(in the rows, 128 means zero)
Rotation paths and how fast each direction turns (degrees a step)
Each turn is a multiple of 5 degrees from 10 to 175, or 0.

[121 141 121 101 125 129 122 127 144 128 130 130 121 116 126 127 121 149
 127 133 129 123 139 116 124 128 128 137 108]
[126 137 109 110 136 127 137 120 154 121 130 124 125 123 118 125 127 141
 133 123 137 129 135 120 116 125 132 128 110]
[124 133 123 107 123 121 136 116 151 129 127 142 130 118 126 126 121 140
 139 138 130 118 130 116 117 123 138 124 113]
[113 140 108 111 126 126 131 130 150 127 128 131 117 115 132 125 117 142
 126 136 133 121 134 118 128 122 131 133 112]
[129 134 103 109 133 128 130 126 152 127 126 131 130 129 121 132 125 143
 137 132 141 118 134 124 124 133 135 130 110]
[128 140 125 102 121 124 129 124 149 129 122 130 127 119 129 124 117 143
 131 133 129 118 129 123 116 136 138 122 107]
[121 139 104 116 125 122 139 126 154 124 121 122 119 116 130 122 118 135
 129 130 137 123 124 121 121 123 132 122 114]
[128 131 105 110 120 124 130 122 149 130 120 137 131 125 125 128 121 137
 140 143 141 111 125 118 129 129 133 125 117]
[127 141 114 103 117 128 119 131 144 128 121 123 120 119 131 125 116 144
 126 136 133 116 128 121 127 137 129 128 110]
[133 136 104 110 125 126 133 120 152 121 120 114 125 124 120 122 123 137
 132 127 141 125 123 122 119 133 129 122 114]
[132 132 119 105 112 121 130 115 146 128 120 131 131 116 124 122 120 136
 138 142 135 116 120 113 120 129 130 120 118]
[122 137 107 109 115 127 125 126 143 125 123 121 117 112 128 121 119 139
 126 139 137 121 125 113 132 125 121 131 118]
[136 131 104 105 123 130 125 119 145 124 125 122 130 125 114 127 129 140
 138 133 143 121 128 115 127 132 123 132 117]
[133 136 128  98 115 126 123 116 143 125 125 122 127 115 122 121 121 143
 132 134 129 123 127 113 117 132 126 126 113]
[123 135 109 110 122 125 136 117 149 120 128 118 119 111 121 118 124 136
 129 131 136 131 127 110 122 118 121 129 119]
[129 128 112 106 121 126 129 115 145 127 129 137 132 119 117 127 127 139
 141 141 139 119 132 108 128 121 125 133 119]
[124 139 122 100 122 130 120 125 143 127 131 127 120 114 124 125 122 149
 127 135 130 124 138 114 125 129 124 137 110]
[128 136 111 107 133 127 135 117 152 121 131 122 126 121 116 123 129 141
 133 124 137 131 134 117 116 124 128 130 111]
[125 133 125 106 122 122 135 114 150 128 128 141 130 116 123 125 123 139
 140 138 130 122 132 112 117 120 133 126 114]
[113 140 110 110 126 127 131 128 148 127 130 132 117 112 129 125 120 144
 127 136 132 124 137 115 128 119 128 136 113]
[128 134 105 107 135 129 130 123 152 127 130 133 130 130 118 131 127 144
 138 131 140 121 137 121 124 129 133 133 110]
[126 140 127 102 124 124 130 123 150 128 126 133 128 119 129 125 118 145
 132 132 128 120 133 121 114 132 138 125 105]
[118 140 106 115 128 122 140 125 155 123 125 126 118 116 129 123 118 137
 129 129 135 125 128 121 119 122 134 125 113]
[126 131 106 110 124 123 132 123 151 131 123 141 131 125 125 130 121 139
 140 142 140 112 130 119 128 127 136 127 115]
Speeds:
[128 127 132 126 129 129 127 123 126 126 133 128 128 125 123 127 132 129
 129 127 126 133 132 122 127 123 123 133 129]  20
[132 124 122 130 132 128 131 125 130 127 128 129 133 133 123 130 132 126
 133 127 133 128 127 128 128 128 129 127 130]  135
[125 127 130 132 126 124 135 124 130 127 127 130 127 124 130 125 126 123
 129 129 127 130 124 126 125 122 129 123 131]  90
